[[-16 -17  14  31  10]
 [-14 -47  26  36 -16]
 [ 16  37 -37 -59  27]]
|
[[ 16  37 -37 -59  27]
 [-14 -47  26  36 -16]
 [-16 -17  14  31  10]]

[[ 55  -6  -4]
 [ -7 -18  71]
 [ -7   8  47]
 [ -3   6  27]
 [ 38 -26 -25]
 [-21  72  24]
 [-11 -31  63]
 [  7  12  34]
 [-23  -5  -1]
 [ 44  -6  10]
 [-17  45  -8]
 [-31  30  -5]]
|
[[-31  30  -5]
 [-17  45  -8]
 [ 44  -6  10]
 [-23  -5  -1]
 [  7  12  34]
 [-11 -31  63]
 [-21  72  24]
 [ 38 -26 -25]
 [ -3   6  27]
 [ -7   8  47]
 [ -7 -18  71]
 [ 55  -6  -4]]

[[ 54  -1  45   1  47  20 -21 -24 -46  57 -27 -30]
 [-80  -1 -63  -9 -15 -48 -16 -18  38 -76 -28  32]
 [ 35  -2  32 -11 -43   8  35  39 -18  35  56 -20]]
|
[[ 35  -2  32 -11 -43   8  35  39 -18  35  56 -20]
 [-80  -1 -63  -9 -15 -48 -16 -18  38 -76 -28  32]
 [ 54  -1  45   1  47  20 -21 -24 -46  57 -27 -30]]

[[-48  -2  14  12  21   5]
 [ -5 -12  11  18   5  -6]
 [ 60   6   0  -5 -17  -2]
 [ 17   8  -6 -19  -2   5]
 [ 21  11  -3  -4  -7   9]
 [ -5  17   3  -6  18  26]
 [-16  16   9  -1   9  18]
 [  4  26  10   4   7  21]
 [-23  -2  -6  -5   7  -1]
 [ 49  20  -3 -10 -11  10]
 [ 28  13  13  -5  12  19]]
|
[[ 28  13  13  -5  12  19]
 [ 49  20  -3 -10 -11  10]
 [-23  -2  -6  -5   7  -1]
 [  4  26  10   4   7  21]
 [-16  16   9  -1   9  18]
 [ -5  17   3  -6  18  26]
 [ 21  11  -3  -4  -7   9]
 [ 17   8  -6 -19  -2   5]
 [ 60   6   0  -5 -17  -2]
 [ -5 -12  11  18   5  -6]
 [-48  -2  14  12  21   5]]

[[ 33 -17   3   8 -25   7   8 -14  -2  17]
 [ 10  26  22  54  -8   6  17  17  23  31]
 [-32  10   5  -3  40 -16 -20  19   1  -2]
 [ -1  -2  -8 -28  11  -8  11  -3  -4 -32]
 [-12  53  18  16 -11  18   5  18   2   3]
 [ 12  59  44  66 -29  21  10  56  25   5]
 [  7   9  10  -1 -44  12  -1   9 -11   0]
 [-19  15 -10 -12 -20 -28  -7  -1 -16  11]]
|
[[-19  15 -10 -12 -20 -28  -7  -1 -16  11]
 [  7   9  10  -1 -44  12  -1   9 -11   0]
 [ 12  59  44  66 -29  21  10  56  25   5]
 [-12  53  18  16 -11  18   5  18   2   3]
 [ -1  -2  -8 -28  11  -8  11  -3  -4 -32]
 [-32  10   5  -3  40 -16 -20  19   1  -2]
 [ 10  26  22  54  -8   6  17  17  23  31]
 [ 33 -17   3   8 -25   7   8 -14  -2  17]]

[[-10  19   7  -2  -6  -2  -1  -7   7 -31   9 -13  -3   3 -10  25]
 [  6  15  15  12   5  14  -2  -1  21 -60  -7 -28  -8   2  -6  24]]
|
[[  6  15  15  12   5  14  -2  -1  21 -60  -7 -28  -8   2  -6  24]
 [-10  19   7  -2  -6  -2  -1  -7   7 -31   9 -13  -3   3 -10  25]]
---
[[-17  54  38 -47 -59]
 [ 38 -15 -34   2  57]
 [ 63 -55 -39   0  72]
 [-24  -9 -12   5 -71]
 [-50  41  67 -63 -79]]
|
[[-17  54]
 [ 38 -15]
 [ 63 -55]]

[[ 16 -26  19  20 -47]
 [ -5 -78  57  70 -63]
 [  0 -34  29  43 -44]
 [ 10 -20  36  40 -75]
 [ -7 -17  13  35  -2]]
|
[[ 16 -26]
 [ -5 -78]
 [  0 -34]]

[[51 24 23]
 [68  8 22]
 [ 8 20  3]]
|
[[51 24]
 [68  8]
 [ 8 20]]

[[ -3  11 -75  19]
 [  6   5 -61  31]
 [-18  20 -66   9]
 [-24  21 -55   8]]
|
[[ -3  11]
 [  6   5]
 [-18  20]]

[[-55 -44   0 -35]
 [ 39  35   0  29]
 [ 59  49  -1  42]
 [ -8 -12  -1  -7]
 [-71 -60  -1 -48]]
|
[[-55 -44]
 [ 39  35]
 [ 59  49]]

[[-46  -3 -32  -1 -33]
 [-49  -9  40 -67  23]
 [ 21 -42 -12 -70  25]]
|
[[-46  -3]
 [-49  -9]
 [ 21 -42]]
---
[[  4  19  23 -22  23 -26 -53  45 -15   2]
 [-45   4  11  35 -18  19   8  46 -33  20]
 [ 49 -16  43  28 -31 -25 -13  21 -14 -12]
 [ 12  39 -15  20 -55  12   1  39  27  -6]
 [ 13 -60  -5  23  19 -23  13 -22  21  36]
 [ -3 -43  15 -38  59  -4 -24 -11   2  -3]]
|
[[-45   4  11  35 -18  19   8  46 -33  20]
 [ 12  39 -15  20 -55  12   1  39  27  -6]
 [ -3 -43  15 -38  59  -4 -24 -11   2  -3]]

[[-21  -2  39  68  27]
 [-23  49 -13  36  -7]
 [ 15  -8 -30 -43  53]
 [-31  -1  37   1   0]
 [ 25  33  43  27  39]
 [-44  36  21  -7 -15]
 [  5  16 -34  23  42]]
|
[[-23  49 -13  36  -7]
 [-31  -1  37   1   0]
 [-44  36  21  -7 -15]]

[[ 9 34 74 -6  8 -8 18]
 [ 2 21 19  5 -6 -2  7]]
|
[[ 2 21 19  5 -6 -2  7]]

[[ 23 -14  -9  36 -18 -16 -20  28  34  27]
 [ 54   8 -29  47  -5 -35 -28  52  49  42]
 [-61  38 -31 -67  68 -19 -25 -64 -63 -45]
 [ 15 -22  -8  33 -28 -15 -20  22  34  23]
 [ 20 -18  -9  31 -18 -16 -22  24  31  22]
 [-14  25 -15 -27   6  -8   7 -15 -16 -13]
 [  2 -29   3  17  -1  -4 -22   6  12   5]
 [-44  18 -19 -45  38 -11 -17 -46 -48 -32]]
|
[[ 54   8 -29  47  -5 -35 -28  52  49  42]
 [ 15 -22  -8  33 -28 -15 -20  22  34  23]
 [-14  25 -15 -27   6  -8   7 -15 -16 -13]
 [-44  18 -19 -45  38 -11 -17 -46 -48 -32]]

[[-26   8 -18  22  34]
 [-16  -1 -23  -3  20]
 [  7  11   7  10   5]
 [-17   5  29   5   6]
 [-25 -33 -30  10  71]
 [-25 -12 -41  26  73]
 [ -9 -14   5 -10   4]
 [-27 -24 -27   6  48]
 [-24 -24 -26  48  49]]
|
[[-16  -1 -23  -3  20]
 [-17   5  29   5   6]
 [-25 -12 -41  26  73]
 [-27 -24 -27   6  48]]

[[ 33  16 -12   3]
 [ 33 -19   9   5]
 [ 33 -18  15   7]
 [ 33  -6   8  -8]
 [ 33 -29  20  60]
 [ 33  47   2   4]
 [ 33  23   2 -12]
 [ 33 -11   7 -24]]
|
[[ 33 -19   9   5]
 [ 33  -6   8  -8]
 [ 33  47   2   4]
 [ 33 -11   7 -24]]
---
[[-60   3 -32  12]
 [  4 -31  19  50]
 [  6  56 -18 -27]
 [  1 -56  17 -17]]
|
[[  4 -31  19]
 [  6  56 -18]]

[[ 21 -55  43 -59]
 [  3 -64  34 -50]
 [ 50 -22  48 -65]]
|
[[  3 -64  34]
 [ 50 -22  48]]

[[-20 -47 -50  14]
 [-16  60  13  -3]
 [-15  43  41 -16]]
|
[[-16  60  13]
 [-15  43  41]]

[[-50  46 -52]
 [-33  75 -20]
 [-20  67 -58]
 [-23  32  38]
 [ 48  19 -65]]
|
[[-33  75 -20]
 [-20  67 -58]]

[[ 15  43  -3  50   6]
 [ 21   8   4 -19 -45]
 [ 71  56   1  35 -23]]
|
[[21  8  4]
 [71 56  1]]

[[ 47   4  74  -2]
 [ 82   9  59  -4]
 [ 22  23  18  -6]
 [  3   1 -30   1]
 [ -4  37   5 -10]]
|
[[82  9 59]
 [22 23 18]]

[[-17  -7 -11  18]
 [-27  -1   0   7]
 [-21  -5  -6  14]
 [-25 -60  -2  30]]
|
[[-27  -1   0]
 [-21  -5  -6]]

[[-43 -43  -8  20]
 [ 12  -6 -12  12]
 [ 31  26 -19  14]
 [-47 -14 -16  38]
 [-75 -51 -24  22]]
|
[[ 12  -6 -12]
 [ 31  26 -19]]

[[ -3 -15  -2   8]
 [ -4 -15  -2   6]
 [ 38  41 -32 -25]
 [ 66  80 -49  -7]
 [ -8  -6  11  -6]]
|
[[ -4 -15  -2]
 [ 38  41 -32]]
---
[[  5  12  -2 -11  46]
 [ 30  -9 -23  57  -2]
 [ 18 -11 -31 -68  -3]
 [-10 -24   2 -45   3]
 [-18  -9  -5 -23   0]]
|
[[  5  12]
 [ 30  -9]
 [ 18 -11]]

[[ 14 -40 -37]
 [ 73 -34  82]
 [ -3 -29 -57]
 [ 77 -49  77]]
|
[[ 14 -40]
 [ 73 -34]
 [ -3 -29]]

[[-18 -77 -23]
 [-11 -45  -1]
 [ 55   2   1]
 [-27  74  35]]
|
[[-18 -77]
 [-11 -45]
 [ 55   2]]

[[-68  24]
 [  0   0]
 [ 70   6]
 [ 46  11]
 [ 28 -76]]
|
[[-68  24]
 [  0   0]
 [ 70   6]]

[[  4  -1  -1   2 -10]
 [-61 -50   0 -40  -4]
 [-66 -56  -1 -44  -6]
 [ 31  22  -1  21  -8]]
|
[[  4  -1]
 [-61 -50]
 [-66 -56]]

[[-72   4]
 [-18  47]
 [-36  35]
 [ 70   3]]
|
[[-72   4]
 [-18  47]
 [-36  35]]
